One turning vector, and how many ticks it has turned
The counts run from 0 to 252.
[-0.62 -2.25 -0.52 -1.01  1.60  2.09  4.32  1.65 -0.26  4.39 -0.48  1.44
  1.60  2.68  2.32  0.58  2.06  0.51 -1.32  1.03  1.07 -0.57 -2.24 -1.45
 -2.57  1.18 -1.04 -0.21 -0.40  1.01  0.39 -0.07  2.30 -1.99 -2.67  1.03
 -0.53 -0.30 -0.75  1.89 -1.52 -0.45 -0.24 -0.42  0.68 -0.50  1.74 -0.26
 -0.73  2.56  0.02  1.97]	205
[-0.15  0.19 -2.12 -0.75  0.84 -1.53  0.88 -0.42  1.43  0.90  0.29 -1.95
 -0.85  0.78  0.53  3.95  3.38  0.65  0.37 -0.89  1.06  1.10  1.67 -0.36
 -1.88  2.75 -1.61  0.05 -1.27  1.82  2.40 -2.90  1.40 -0.71 -1.79 -0.62
 -1.33 -1.06 -2.87 -0.74  1.49  2.21  2.12 -3.58  2.53  1.80  1.31  1.07
  1.12 -0.83  0.27  0.26]	119
[-0.99 -0.45 -3.00 -0.77 -0.29 -0.20  2.12 -0.57  0.26  1.68 -3.07 -0.62
  0.44  3.81  0.90  0.19  4.69  1.38 -1.82 -0.79  0.90  0.85 -1.85  0.11
 -1.55  1.88 -0.72 -0.87  2.53  0.31 -0.15 -0.87  0.85 -2.61 -1.86 -0.59
  0.12 -0.47 -1.50  0.47 -1.43  0.89  0.19 -0.31  2.14  1.98  3.31 -0.49
 -0.02  1.13 -0.82  2.20]	161
[-0.04  0.35 -1.19 -1.41 -0.19 -0.41  1.98  2.30  1.47  2.61 -1.19 -0.22
  1.23  2.82  0.92  1.94  1.85  0.70 -1.57  1.16  0.29  0.63  0.58 -2.08
 -3.93 -0.54 -1.84 -2.45  3.46  2.11  0.91 -2.10 -0.77 -1.79 -2.80  0.49
 -0.76 -2.20 -1.37  0.18 -0.06 -0.33  0.37 -0.03  0.75  2.42  2.34 -0.70
  0.25  2.07 -0.82  1.71]	168
[-0.34 -2.41  0.40 -1.55  1.60  1.48  4.15  1.70  0.54  4.27 -0.05  1.44
  1.46  2.17  2.34 -0.38  1.27  0.85 -1.21  1.52  1.43 -0.70 -1.61 -2.17
 -3.45  1.01 -1.15 -0.71 -0.50  0.46  0.97 -0.14  1.93 -2.81 -2.91  0.12
 -0.93 -0.91 -0.51  1.62 -0.97 -0.63 -0.14  0.07  0.24  0.58  1.49  0.00
 -0.16  3.24 -0.11  1.07]	204
[-0.54 -0.98 -1.46  0.08  0.33  0.63  1.16 -0.05 -0.26  1.87 -1.88  0.07
 -1.03  3.09  0.80  0.62  3.11  0.02 -0.19 -0.38  1.11  0.26 -0.74  0.29
 -4.15  1.04 -1.41 -1.37  2.50 -0.35  0.96 -2.09  0.51 -2.07 -1.96 -1.15
 -3.62 -0.78 -2.49  2.11  0.74  0.67  1.76  1.39  1.12  1.76  3.07  2.73
 -0.22  0.07 -0.20  0.40]	133
[ 0.12  1.47 -1.70 -0.90  0.21 -0.68  1.66  0.42 -0.97  1.71 -1.84  0.18
 -1.55  1.89  0.91  3.12  4.29 -0.25  0.42 -0.43 -0.12  1.36  0.22 -0.26
 -3.54  2.07 -0.83  0.47  2.87  0.54  0.75 -2.59  0.55 -2.39 -3.04 -1.14
 -2.13 -1.27 -2.48  0.35  0.19 -0.03  1.10 -0.47  2.21  1.25  2.85  1.01
  0.08  0.57 -0.17  0.42]	143
[-1.33  0.16 -2.16 -2.69  0.89 -0.91  3.08  0.63  1.26  2.01 -2.13  0.04
  0.11  1.65  1.61  1.50  3.22  0.51 -2.09 -0.60  0.78  1.33 -1.39 -0.87
 -1.82  3.26 -0.35  0.21  1.57  1.05  1.13 -1.55  1.02 -2.51 -3.33 -0.20
  1.92 -0.56 -0.70 -0.53  0.16  0.76  0.41 -0.96  1.73  1.80  2.87 -1.81
  1.06  2.77  0.50  2.03]	171
[-1.03 -0.61  0.84 -1.36  0.83 -1.23  2.97  1.51  2.72  3.27 -0.68 -1.21
 -0.04  0.73  1.26  2.52  2.08  1.58 -1.26 -0.35  2.03  0.46  1.41 -0.03
 -2.46  2.10 -2.75 -0.58 -0.76  2.39  1.75 -1.71 -0.02 -1.54 -2.76  0.45
  0.15  0.08 -1.48 -0.38  1.55 -0.63 -0.29 -3.73  1.30  0.61 -1.04 -1.70
  0.84  3.45  0.42 -0.13]	200
[-0.63 -0.28 -1.17 -2.34  1.79 -0.09  1.85  2.91  1.29  2.14 -0.55 -1.16
 -0.96  1.56  0.78  1.53  2.21 -1.27 -1.06 -1.23  0.04  2.25  2.17 -0.13
 -3.97  2.54 -1.21 -0.49  1.06  3.10  2.62 -2.14  1.15  0.09 -3.11 -0.09
 -0.17 -0.71 -1.06 -0.83  0.35  1.71  2.67 -0.97  1.52  2.41  2.17 -0.77
  0.35 -0.30  0.10 -0.49]	146
[-0.76 -0.08 -1.33 -0.31  1.57  0.01  1.96 -0.30 -1.27  3.19 -2.29 -0.99
 -2.46  2.35  1.24  1.62  4.70  0.03 -0.28 -2.69  1.43  1.17 -0.62  0.88
 -2.25  2.67 -0.62  0.74  1.59  1.16  0.36 -2.00  1.15 -2.72 -2.22 -0.20
 -1.42  0.48 -1.68  0.88 -1.20  0.52  0.82 -1.21  3.43  1.25  1.58  0.76
 -0.30  0.52 -0.42  0.02]	153
[-0.75 -0.37  0.20 -1.39  0.89  0.89  3.66  1.47  1.09  3.29 -0.39  1.52
  0.87  0.82  1.47  2.82  2.39 -0.08  0.47  1.65  1.38  0.34 -0.48  0.01
 -3.79  2.59 -1.26  0.63 -0.63  0.46  0.55 -1.03  1.80 -1.96 -2.89 -0.54
 -0.91 -0.89 -2.78  1.79  2.24 -1.13  0.30 -0.44  0.08 -1.90  1.03  0.59
 -0.25  2.54  1.74  0.74]	224
[-0.41  1.22 -0.58 -1.06  0.58 -0.71  3.94  1.66  0.88  2.87 -1.23 -0.04
  0.48  2.16  1.15  4.26  3.70  1.08 -0.99  0.42  0.94  0.68  0.29 -0.73
 -1.42  1.50 -1.78  0.53 -0.26  2.51  0.26 -1.60  1.15 -1.72 -1.95  0.91
  0.28  0.19 -2.24 -0.33  0.34 -0.87 -1.09 -3.71  1.91 -1.50  0.37 -1.26
 -0.37  2.79  0.18  1.70]	198
[-1.45 -2.03 -2.74 -0.09  0.05 -0.06  2.79 -1.19  1.39  1.56 -0.79 -0.34
  1.36  1.99  1.29  1.29  3.23  1.98 -1.12  1.13  1.74  0.49 -1.95  1.37
 -1.35  3.12 -0.71 -0.60 -2.19 -0.76  1.13 -0.05  3.22 -0.69 -1.94 -1.27
 -1.04  0.81 -2.72  2.06  1.85  1.46  0.29 -0.94  0.30 -1.13  3.09  1.20
 -0.24  1.54  0.56  2.20]	81
[ 0.23  0.75 -1.71 -0.38 -0.38 -1.30  1.21 -0.74 -0.48  1.46 -1.61  0.30
 -0.59  2.42  1.28  2.77  4.01  0.34  0.09  0.04  0.02  0.81  0.33 -0.69
 -3.03  1.68 -1.50 -0.17  2.83  0.12  0.48 -2.52 -0.12 -3.29 -3.06 -0.99
 -2.26 -2.42 -2.60  0.25 -0.45  0.00  0.92 -0.16  2.35  2.02  2.56  1.94
  0.29  0.61 -0.35  0.90]	142
[-0.78 -1.33 -1.70 -0.26  1.58  0.05  3.45 -1.56 -0.09  2.55  0.09  0.13
  0.03  0.70  2.47  2.48  3.17  1.86  0.49  0.35  2.56  0.22 -1.24  0.44
 -0.67  3.09 -0.44  0.80 -2.40  0.29  1.46 -0.61  4.30 -1.99 -2.47 -0.37
 -1.45  1.00 -2.02  2.35  0.48  0.02 -0.57 -2.18  1.52 -1.13  1.36  1.22
 -0.29  1.78  0.30  1.53]	72
[ 0.41 -1.64 -2.68  1.27  0.05  0.96  1.52 -0.87  0.33  2.00  0.03 -0.42
  1.26  3.42  0.85  2.14  3.54  1.31  0.47  0.86  0.85 -1.01 -0.50  0.10
 -2.13  0.05 -0.68 -1.32 -0.85  0.59  0.99 -1.35  2.83 -0.11 -0.21  0.07
 -3.48 -0.96 -3.17  1.86 -0.68  2.02  1.76 -0.42  1.10  0.14  3.31  3.25
 -1.02 -0.75 -1.10  1.73]	106
[-0.98 -4.04 -0.33 -0.07  0.59  1.43  2.08  1.56  3.18  2.71  0.69 -1.27
  2.31  2.07  1.06  0.15  0.42  0.84 -1.15  1.00  1.87 -0.52  0.25  1.51
 -3.19  0.94 -2.55 -2.33 -2.79  2.64  2.07 -0.01  1.96  0.66 -1.78 -0.33
 -1.06 -0.69 -1.95  1.05  1.52  1.75  1.56 -1.57 -0.09 -0.28  0.78  0.81
 -0.30  0.70  0.75 -0.32]	237
[-1.31 -0.30 -0.07 -1.77  1.01  1.09  4.03  2.07  1.43  2.83  0.16  1.24
  0.54  0.68  1.62  2.61  2.02 -0.28 -0.29  1.35  1.18  0.81 -0.50  0.41
 -4.01  3.53 -1.27  0.52 -1.08  1.68  1.22 -0.87  2.60 -0.64 -2.75 -0.33
  0.33  0.16 -2.01  1.13  2.52 -0.20  0.64 -1.05  0.06 -2.11  1.10  0.01
 -0.20  2.21  2.02  0.60]	225
[-0.71 -1.75  0.00  0.23  0.77  0.94  2.86  0.18  0.33  3.20 -2.06 -0.38
  0.52  1.81  1.53  1.98  2.77  1.39 -0.48  1.38  2.54 -0.07 -0.92  1.82
 -2.60  1.02 -1.09 -1.22  0.83  0.21  0.84 -0.33  1.77 -2.18 -3.49 -0.61
 -2.38  0.83 -3.04  3.27  1.20 -2.32 -1.30 -0.29  0.39 -1.51  1.29  0.97
 -1.42  2.02 -0.48  0.93]	53
[-0.37  0.36 -1.76 -0.31  0.31 -0.49  1.53  0.69  1.27  1.05  0.60 -0.22
  1.52  1.41  0.95  3.53  1.62  1.69  0.46  3.32  0.80  0.17  0.45 -1.08
 -3.78  0.47 -1.71 -2.13 -0.28  0.12  1.34 -2.35  1.18 -0.01 -1.55 -0.66
 -2.50 -1.38 -3.81  2.26  2.58  0.26  1.10 -1.09 -1.00 -0.09  2.52  1.75
  0.03  1.66  0.43  2.52]	88
[-0.07 -3.00 -0.54 -0.52  0.85  0.57  2.96 -0.32  2.75  2.76  1.93 -0.38
  2.81  1.32  1.82  2.24  0.53  2.22 -0.56  1.13  1.63 -1.32 -0.21 -1.86
 -1.89  0.84 -2.39 -0.90 -3.66  2.12  2.18 -1.06  2.11 -1.49 -1.94  0.95
 -0.15 -2.15 -1.83  0.14 -0.47  1.87  0.20 -3.08  1.77  0.73  0.14  0.67
  0.89  1.66  0.16  0.75]	229
[-0.44 -1.59 -0.72 -0.24 -0.75  0.52  2.43 -0.13  2.51  1.77 -1.02 -0.54
  0.72  0.97  1.28  3.16  3.68 -0.25  0.43  0.23  1.48  0.08  1.08  3.07
 -2.34  2.94 -1.71  0.34 -1.23  0.92  1.00 -0.46  1.92 -1.32 -3.07 -1.08
 -1.45 -0.27 -3.65  0.02  3.08  0.04  0.39 -1.49  0.93 -2.27  0.78  2.14
 -0.49  0.06  1.63 -0.80]	244
[-0.45 -2.15 -1.52 -1.11 -0.73  0.02  3.29  0.83  4.04  2.23  0.01 -1.18
  2.75  2.26  0.81  2.42  3.08  0.97 -2.30  1.25  0.68 -0.13  0.73  0.58
 -0.59  1.26 -1.92 -0.56 -2.66  2.01  1.29  0.46  1.28 -0.75 -2.21  0.46
  0.75 -0.34 -2.30 -1.58  0.83  1.39  0.25 -3.30  1.24 -1.22  0.68 -0.43
 -0.41  1.15  0.22  0.96]	218
[-0.44 -2.28 -0.58 -1.54  1.23  0.04  2.60  0.47  2.02  2.23  2.01 -0.35
  2.27  0.39  1.90  1.95 -0.69  2.01 -0.81  2.91  1.56 -0.08  1.04 -2.33
 -2.87  0.34 -1.59 -2.02 -2.04  1.02  3.02 -1.02  2.73 -0.36 -3.04  0.31
 -0.30 -1.77 -1.22  1.62  1.21  0.82  0.29 -1.77 -0.50  1.56  1.81  0.06
  0.44  2.45 -0.20  1.57]	68
[-0.25 -0.15 -0.88 -0.77  1.61  1.06  2.18  0.77 -0.60  2.83 -1.31 -0.06
  0.24  2.41  1.02  4.04  2.36  1.24  0.40 -0.72  1.62 -0.09 -1.15 -1.35
 -2.75  0.71 -1.02 -0.72  1.85  3.47  0.45 -2.18  1.42 -2.86 -2.46  1.47
  0.34 -1.50 -2.46  1.00 -1.75 -0.75 -1.48 -1.96  3.17 -0.11  1.16 -0.85
  0.21  1.05 -0.62  1.41]	17
[ 0.68 -1.78 -0.68 -1.57  1.00  1.53  2.87  0.65  0.31  3.18  0.28  0.72
  1.35  2.41  1.73  2.31  1.33  0.36 -0.76  0.30  0.11 -0.27 -0.26 -1.88
 -2.00  0.10 -0.90 -0.80  0.98  3.02  1.04 -0.83  1.75 -3.09 -3.81  1.00
  0.27 -3.16 -2.14 -0.34 -2.92 -0.08 -0.71 -0.95  3.31  1.39  1.23 -0.11
 -0.14  0.00 -1.06  0.34]	15
[-0.71  0.62 -3.11 -0.94  0.62 -1.03  1.63 -0.14  0.92  0.79  0.18 -1.08
 -0.38  1.20  0.94  4.33  3.80  0.36  0.16 -0.71  0.32  1.52  1.16  0.12
 -1.85  2.62 -1.04  0.69 -0.77  2.08  1.42 -2.76  2.04 -0.26 -1.21 -0.17
 -1.29 -0.66 -2.85 -0.70  0.93  2.90  1.86 -2.65  2.61  1.06  2.21  1.27
  0.86 -1.02  0.42  1.12]	118
[-0.39 -3.19  0.89  0.13 -0.24  0.39  2.18  0.18  2.23  3.93 -1.12 -0.23
  1.41  2.77  1.38 -0.05  1.88  2.00 -1.07  1.60  2.50 -1.35 -0.32  0.03
 -3.08  0.18 -3.32 -2.24 -0.54  0.30  0.94 -0.53 -0.53 -2.72 -2.99 -0.75
 -2.28 -1.13 -2.17  1.41  1.36 -0.85 -0.15 -1.17 -0.55  0.51  0.01  1.13
  0.05  3.32 -0.16 -0.22]	212
[-0.87 -1.85 -0.68 -0.69  0.77  1.08  3.19  1.82  2.09  2.77 -1.42 -0.88
  0.96  2.17  0.70  1.55  2.37  0.45 -1.49  0.82  2.12  1.06  0.61  2.32
 -2.59  1.47 -1.03 -2.01 -0.18  1.78  1.31  0.19  2.33  0.51 -3.56 -0.18
 -0.38  2.14 -2.32  1.85  2.33 -1.16  0.23 -0.91 -0.51 -2.04  1.81 -0.41
 -1.51  1.57  0.19  0.73]	55
[-0.55 -2.54 -1.53 -0.81  0.38 -0.25  0.71  1.48  1.62  2.68 -1.14 -1.42
  0.72  4.17  0.42 -1.02  1.22  1.00 -2.22 -0.21  0.97  0.03 -0.07 -0.93
 -3.62 -0.83 -1.89 -3.32  2.21  1.92  1.53 -1.55 -0.21 -0.73 -1.75  0.46
 -1.21 -1.67 -0.88  0.62 -1.15  1.65  1.38 -0.31  1.39  3.43  3.11 -0.11
  0.37  1.15 -1.72  0.93]	158
[-0.53 -1.88 -2.33  0.61 -0.85  0.91  2.16 -2.32  1.39  1.56 -0.74  0.44
  2.46  2.74  1.48  2.17  2.69  2.30 -0.32  1.94  1.72 -1.54 -2.24  0.48
 -1.66  1.79 -1.32 -0.84 -1.24 -0.06 -0.16 -0.79  2.04 -2.92 -1.47 -0.53
 -0.62 -1.43 -3.34  1.52  1.03  0.98 -0.66 -0.87  1.39 -1.05  2.33  1.92
 -0.21  0.76  0.79  1.99]	241
[-1.12 -1.34 -0.48 -1.87 -0.43 -0.69  2.40  1.61  3.73  2.37 -1.72 -1.37
  0.82  2.09  1.30  0.01  3.12  0.66 -2.88  0.27  1.43  1.33  0.83  0.80
 -2.33  2.24 -2.18 -1.20  0.23  0.70  1.40 -0.62 -0.44 -1.47 -4.20 -0.53
  0.94  0.62 -1.52 -0.52  2.29 -0.34  0.17 -1.75  0.38  0.90  1.02 -1.50
  0.21  3.06  0.56  0.07]	191
[-0.39 -0.36 -1.00 -0.31  0.89 -1.84  0.70 -0.56  1.48  1.58  0.25 -1.58
 -0.95  0.64  0.72  3.38  2.38  1.24  0.36 -0.80  1.42  0.66  2.43 -0.40
 -2.78  2.26 -2.05 -0.28 -0.83  1.47  2.58 -3.02  0.62 -0.92 -2.13 -0.87
 -2.19 -1.62 -2.24 -0.50  1.16  2.34  2.28 -2.72  2.19  2.68  1.22  1.33
  1.22 -0.14  0.38 -0.78]	120
[ 0.12  0.46 -3.56 -0.91  0.25  0.17  2.75  0.13  0.02  0.88  0.56  0.59
  1.01  2.05  0.75  3.73  3.56 -0.13  0.14  1.37 -0.59  0.37 -0.43 -0.70
 -2.43  2.00 -0.19  0.22  0.19  1.00  0.91 -1.85  3.35 -0.77 -1.69 -0.08
 -0.85 -1.56 -2.97  0.10  0.15  2.52  1.95 -0.62  1.56 -0.13  3.78  2.47
 -0.42 -1.10  0.27  2.33]	116
[-0.15 -1.79 -1.73 -1.68  1.30 -0.28  3.27 -1.28  1.78  1.47  2.52 -0.08
  1.05 -0.26  2.40  1.73  2.53  0.37 -0.59  0.67  0.72  0.59  1.36 -0.10
 -1.55  3.05 -0.73  0.84 -3.43 -0.03  2.96 -0.35  3.36 -1.16 -3.37 -1.05
 -1.28 -0.84 -1.79 -0.68  0.87  1.84  2.26 -1.62  0.85  1.20  2.06  1.84
  0.40 -0.22  0.47 -0.33]	93
[-1.17 -3.13  0.68 -1.21  1.86 -0.17  1.46  0.76  2.02  3.07 -1.84 -1.20
 -0.56  1.38  1.72 -0.31  0.54  1.07 -1.28 -1.75  2.58  0.66  0.13  0.33
 -3.23  2.75 -2.01 -1.71  0.38  2.65  2.07 -0.65  0.90 -2.19 -4.47 -0.57
  0.18  0.04 -0.71  0.76  0.34 -0.41 -0.20 -1.63  1.46  1.91  0.32 -1.60
  1.06  1.81  0.17 -1.39]	21
[ 0.53 -0.68 -3.17 -0.92  0.10  0.34  2.92  0.31  0.03  1.22  0.67  1.07
  1.41  2.05  1.22  2.17  3.10 -0.52  0.22  1.71 -0.37  0.40 -0.67 -0.87
 -2.70  1.14 -0.46 -0.44  0.19  0.40  1.44 -1.56  2.66 -0.91 -1.54 -0.34
 -2.16 -2.39 -2.80  0.49 -0.10  2.00  2.49  1.03  1.01  0.99  4.44  2.49
 -0.36 -0.62 -0.11  1.81]	115
